In the data rows, the value 128 means zero.
Each row below has a hidden score, from 0 to 20, with 10 about the middle. What is it? The score is a weighted sum of the row's numbers plus the product of two more (or one squared), each taken from its middle value.
[118,124,122,114,117,203,115,214,112,124,209,117,111,115,111,118]: 12
[121,123,122,131,118,114,118,115,113,124,114,119,111,115,144,118]: 9
[157,125,121,114,118,115,115,116,112,124,114,119,152,116,178,116]: 10
[118,125,122,114,119,191,115,196,112,124,197,119,111,115,112,116]: 11
[119,122,122,174,118,114,180,116,177,123,114,116,112,115,111,116]: 9
[119,174,122,115,120,114,115,115,111,178,113,118,164,115,112,117]: 15
[195,125,121,115,119,114,114,114,113,123,112,120,190,177,113,118]: 14
[119,123,122,114,119,115,113,115,112,124,113,118,204,193,110,191]: 12
[117,145,121,116,119,114,116,115,112,122,112,119,131,115,147,117]: 11
[118,124,122,152,119,114,148,115,145,123,112,118,111,115,113,117]: 10
[119,125,121,152,119,114,147,117,143,124,114,119,112,115,112,118]: 10
[118,124,122,164,119,115,161,116,158,123,113,116,112,113,111,117]: 9
[119,123,122,141,118,114,114,115,130,124,111,118,110,114,135,117]: 9
[118,125,122,116,119,197,114,201,111,125,202,118,113,115,111,118]: 11
[120,127,122,115,119,115,114,117,113,126,113,118,214,200,112,200]: 13
[117,124,122,114,118,114,182,116,181,124,158,121,110,116,110,115]: 13
[118,124,122,178,118,114,178,116,179,123,113,120,111,113,112,117]: 9
[170,126,121,116,119,113,117,115,112,123,112,120,162,116,186,118]: 10
[118,125,123,165,119,115,158,116,157,125,112,118,112,116,112,118]: 9
[168,124,122,117,119,115,114,116,113,124,112,119,162,115,183,117]: 10
[152,123,121,114,120,115,113,115,111,124,113,116,147,115,179,118]: 9
[129,124,122,114,118,115,115,117,114,123,114,118,125,116,168,117]: 9
[117,123,121,151,118,115,147,116,143,122,113,119,113,116,111,117]: 10
[120,125,122,131,118,115,116,116,112,125,113,118,111,115,146,116]: 9
[141,124,122,113,118,115,115,116,113,124,114,118,134,116,166,116]: 10
[150,127,121,113,119,114,114,114,114,123,113,117,147,115,167,119]: 10
[142,125,122,115,119,116,116,116,112,125,113,119,138,115,168,118]: 9
[119,124,123,168,118,114,168,116,167,123,114,118,112,114,113,116]: 9
[118,126,122,144,118,115,114,114,130,124,112,115,111,115,140,116]: 8
[118,124,121,163,119,115,161,114,160,123,113,118,112,115,111,116]: 9
[179,125,121,113,119,116,113,116,111,127,112,117,174,116,185,118]: 10
[118,123,122,114,119,114,116,116,113,125,112,118,188,176,198,118]: 7
[119,125,123,115,120,185,114,191,112,124,191,120,112,115,111,116]: 11
[125,124,121,124,119,115,116,115,112,124,114,119,111,116,163,116]: 9
[117,124,121,115,117,115,115,115,112,219,113,214,209,115,113,117]: 14
[123,137,216,117,241,120,116,105,105,139,116,109,116,104,111,224]: 6
[116,126,121,113,119,195,114,201,112,126,202,118,112,114,112,116]: 11
[237,124,122,116,119,115,113,115,112,123,113,118,112,218,111,216]: 15
[120,124,122,125,118,115,115,115,110,125,111,119,116,114,155,117]: 9
[119,123,122,139,118,115,114,117,125,125,114,118,111,116,138,116]: 9
[118,127,122,158,118,115,155,116,151,121,114,118,113,115,112,118]: 10
[121,126,122,144,119,114,133,115,131,126,112,118,112,114,111,116]: 11
[117,123,121,157,119,114,153,116,149,125,113,118,112,116,113,118]: 10
[120,127,122,117,118,115,186,116,186,124,161,119,113,115,112,117]: 12
[156,118,121,104,118,108,120,123,117,127,119,114,151,112,175,127]: 11
[118,124,123,136,119,116,114,116,121,123,111,119,111,116,145,117]: 9
[111,130,122,121,118,127,111,112,118,118,122,216,211,199,115,114]: 14
[118,123,122,113,118,197,115,210,111,125,205,119,112,116,112,116]: 12
[173,125,122,115,118,114,114,116,111,123,112,119,171,115,190,116]: 10
[119,125,121,113,119,199,114,202,113,124,205,119,111,115,112,117]: 11
[119,126,121,115,118,196,114,202,113,123,202,118,113,115,113,117]: 11
[119,122,121,113,119,185,117,117,216,124,185,118,110,115,112,115]: 5
[119,124,121,113,119,114,114,115,111,124,112,243,112,220,111,221]: 8
[120,183,122,114,118,114,114,116,110,180,111,118,170,114,112,117]: 15
[129,124,122,122,118,115,114,115,112,123,113,118,113,116,178,117]: 7
[120,124,122,116,119,202,115,212,113,122,209,121,110,116,110,117]: 12
[120,126,122,115,119,200,114,207,114,123,206,118,112,116,111,116]: 11
[191,124,122,114,119,116,116,116,113,195,112,116,185,115,113,117]: 18
[120,125,122,115,119,194,115,198,112,123,198,118,111,115,111,117]: 11
[117,122,121,114,118,116,116,115,114,125,113,220,216,199,112,116]: 13
[115,125,121,168,112,115,183,104,177,141,113,122,119,109,104,114]: 10
[117,124,122,135,119,113,125,115,113,125,114,119,111,116,138,117]: 10
[118,125,121,147,118,116,138,116,134,125,112,118,110,114,112,117]: 11
[117,124,121,113,118,203,114,206,112,124,206,119,109,115,113,115]: 11
[116,124,122,114,118,114,184,115,184,122,156,117,110,114,112,117]: 13
[164,122,121,115,117,114,114,116,111,125,113,118,161,115,174,117]: 10
[121,124,236,114,255,114,116,115,112,123,112,255,113,116,112,118]: 5
[120,125,122,116,118,114,115,116,114,123,113,118,217,206,113,203]: 13
[119,125,121,113,203,113,114,116,110,123,113,119,111,228,112,226]: 14
[120,255,249,116,255,114,116,116,111,126,112,119,110,115,110,117]: 1
[117,125,121,132,120,115,116,116,118,125,112,120,110,114,148,117]: 9
[164,123,121,115,118,114,115,117,111,125,113,119,157,117,178,116]: 10
[119,124,122,114,188,114,114,116,114,124,113,119,110,223,112,222]: 13
[119,127,122,170,119,115,167,117,166,127,113,116,111,115,114,117]: 9
[120,123,121,113,119,114,189,115,188,125,164,119,110,116,111,116]: 13
[120,124,122,162,118,114,158,114,156,123,113,118,112,114,113,117]: 9
[161,124,122,114,118,115,115,116,111,124,113,120,154,115,180,117]: 10
[120,125,123,114,118,114,115,115,112,123,112,253,111,221,113,224]: 8
[120,125,122,157,118,115,151,115,151,122,114,121,111,115,110,116]: 10
[119,124,123,169,118,115,164,116,164,123,112,118,111,116,112,116]: 9
[121,124,122,132,118,114,118,117,112,124,114,118,109,114,145,117]: 10
[143,125,122,115,118,114,114,116,114,123,112,119,135,114,165,114]: 10
[120,123,121,115,119,115,115,115,110,124,113,119,194,183,195,116]: 7
[128,124,121,114,119,115,115,115,113,125,112,120,120,116,166,117]: 10
[118,123,120,144,119,114,136,116,132,124,113,120,110,116,110,117]: 11
[140,123,121,113,119,114,114,114,110,124,112,118,132,115,175,117]: 9
[142,124,121,114,119,115,115,117,113,124,112,118,137,117,167,116]: 10
[176,123,122,116,117,113,115,117,112,125,112,117,171,114,187,118]: 11
[117,142,121,116,118,113,113,114,113,124,112,133,109,114,128,117]: 14
[120,124,121,172,118,115,170,115,170,125,113,118,111,114,114,119]: 9
[143,124,121,114,118,114,114,115,112,124,113,118,138,117,164,116]: 10
[119,125,122,115,119,198,115,203,111,125,203,119,111,116,111,117]: 11
[119,125,122,144,118,114,135,115,134,123,113,119,113,114,114,117]: 11
[128,125,122,113,119,114,114,116,110,125,113,119,123,114,160,116]: 11
[119,126,121,114,117,202,116,208,114,125,208,120,112,115,111,117]: 11
[120,124,122,160,119,115,155,116,155,126,113,117,110,114,112,115]: 9
[119,124,121,144,119,114,138,117,133,124,114,116,111,115,113,117]: 11
[161,124,122,114,119,116,115,116,112,122,113,120,156,116,174,116]: 10
[235,124,122,115,118,113,114,115,111,126,113,119,112,220,110,215]: 15
[118,124,122,114,205,113,115,116,114,125,113,119,111,226,112,227]: 14
[119,124,122,137,118,114,126,114,111,124,114,119,112,116,137,116]: 10
[117,124,122,140,118,115,128,116,113,123,113,118,111,115,137,116]: 9
[119,185,122,116,118,115,112,116,112,124,113,177,172,115,111,117]: 9
[118,126,122,114,119,114,177,115,175,122,155,119,113,115,113,118]: 13
[117,122,122,113,119,116,179,115,178,125,155,120,111,115,112,116]: 13
[118,125,121,148,118,114,140,116,137,126,113,120,111,116,112,117]: 11
[118,123,121,114,118,115,180,116,178,124,155,119,113,115,111,116]: 13
[225,127,121,113,117,116,115,116,113,125,112,118,111,208,114,202]: 15
[120,124,122,121,119,114,116,116,112,125,113,118,118,115,150,116]: 10
[169,123,122,115,119,116,113,116,113,125,112,120,167,116,170,117]: 10
[118,125,122,132,119,115,113,116,116,124,113,120,112,115,147,118]: 9
[118,124,122,162,119,114,164,114,159,123,114,119,111,115,113,117]: 9
[119,125,122,113,118,198,114,209,115,124,205,117,112,115,112,118]: 11
[118,126,122,164,118,115,162,115,159,122,112,118,111,115,112,117]: 9
[118,125,122,144,119,115,115,115,128,123,113,121,111,115,139,118]: 8
[121,125,121,115,119,116,176,116,175,125,153,122,111,114,112,117]: 13
[119,123,122,114,119,197,113,198,113,126,200,119,111,115,113,116]: 11
[123,118,116,137,118,117,132,121,112,120,117,116,118,121,167,113]: 7
[117,125,122,114,220,115,115,116,113,125,113,255,110,115,112,233]: 6
[118,126,122,114,119,194,113,204,112,124,202,119,113,115,111,116]: 12
[153,128,128,127,117,102,118,118,116,138,106,119,133,112,161,123]: 11
[118,126,122,115,117,198,113,209,112,124,206,117,110,115,110,116]: 12
[165,125,122,115,118,116,115,116,113,124,113,118,158,114,184,115]: 9
[104,123,125,137,111,111,109,121,123,128,116,120,118,108,139,127]: 9
[117,125,121,129,118,114,113,117,115,124,112,117,112,116,154,116]: 9
[120,123,121,113,118,114,113,116,113,124,113,241,111,217,113,217]: 8
[118,124,122,114,199,114,115,116,113,124,114,119,112,232,113,228]: 12
[170,124,121,115,119,114,116,116,113,124,114,119,166,115,190,117]: 10
[118,123,123,125,118,113,115,115,112,125,113,119,116,116,152,117]: 9
[117,123,122,141,118,115,129,115,112,124,113,121,112,116,133,117]: 10
[120,124,122,170,119,114,171,116,167,123,114,118,110,114,111,117]: 9
[118,124,120,160,118,115,155,115,154,123,113,118,110,116,111,116]: 9
[120,125,122,144,119,114,113,117,130,125,112,118,111,115,140,116]: 8
[118,122,121,159,119,115,155,115,154,126,113,120,111,115,112,119]: 9
[119,124,122,115,117,115,112,115,114,193,112,189,186,116,112,117]: 14
[117,126,121,114,119,114,115,115,113,125,113,233,112,212,112,212]: 8
[119,125,122,116,120,202,114,207,112,125,209,119,110,116,112,117]: 11
[118,138,121,114,119,113,116,116,112,125,112,120,125,116,138,116]: 13
[119,125,121,113,119,197,115,208,115,123,202,118,113,116,111,116]: 11
[140,122,121,115,118,115,117,114,113,125,113,119,134,115,168,118]: 9
[119,125,122,113,118,115,114,116,112,125,112,218,217,197,112,115]: 13
[121,124,122,115,119,115,183,115,186,127,161,119,111,115,111,117]: 12
[121,122,122,124,118,113,114,115,111,122,113,119,116,116,153,117]: 10
[118,124,121,172,118,114,171,116,169,124,113,117,112,114,108,118]: 9
[118,125,122,131,118,114,115,116,115,124,113,119,110,115,156,119]: 8
[171,126,122,114,119,114,113,114,111,125,111,120,166,117,193,117]: 9
[119,124,121,140,119,115,137,116,130,125,112,118,111,115,111,115]: 12
[232,125,122,115,118,116,113,115,112,123,112,119,111,217,111,213]: 15
[119,124,122,149,120,114,144,116,141,125,112,118,112,114,111,116]: 11
[129,123,122,115,118,113,114,115,112,124,113,118,124,114,157,119]: 10
[226,126,122,114,119,115,115,115,109,125,112,119,112,212,111,208]: 15
[117,125,121,114,118,115,196,116,195,123,168,116,113,116,111,116]: 12
[118,125,121,113,118,114,115,115,111,125,113,118,185,175,211,117]: 6
[117,126,121,165,120,116,158,115,161,125,112,117,111,114,112,117]: 9
[108,131,120,147,121,109,110,122,123,137,110,108,110,117,150,123]: 7
[118,126,122,143,117,115,115,116,135,124,114,121,110,116,136,116]: 8
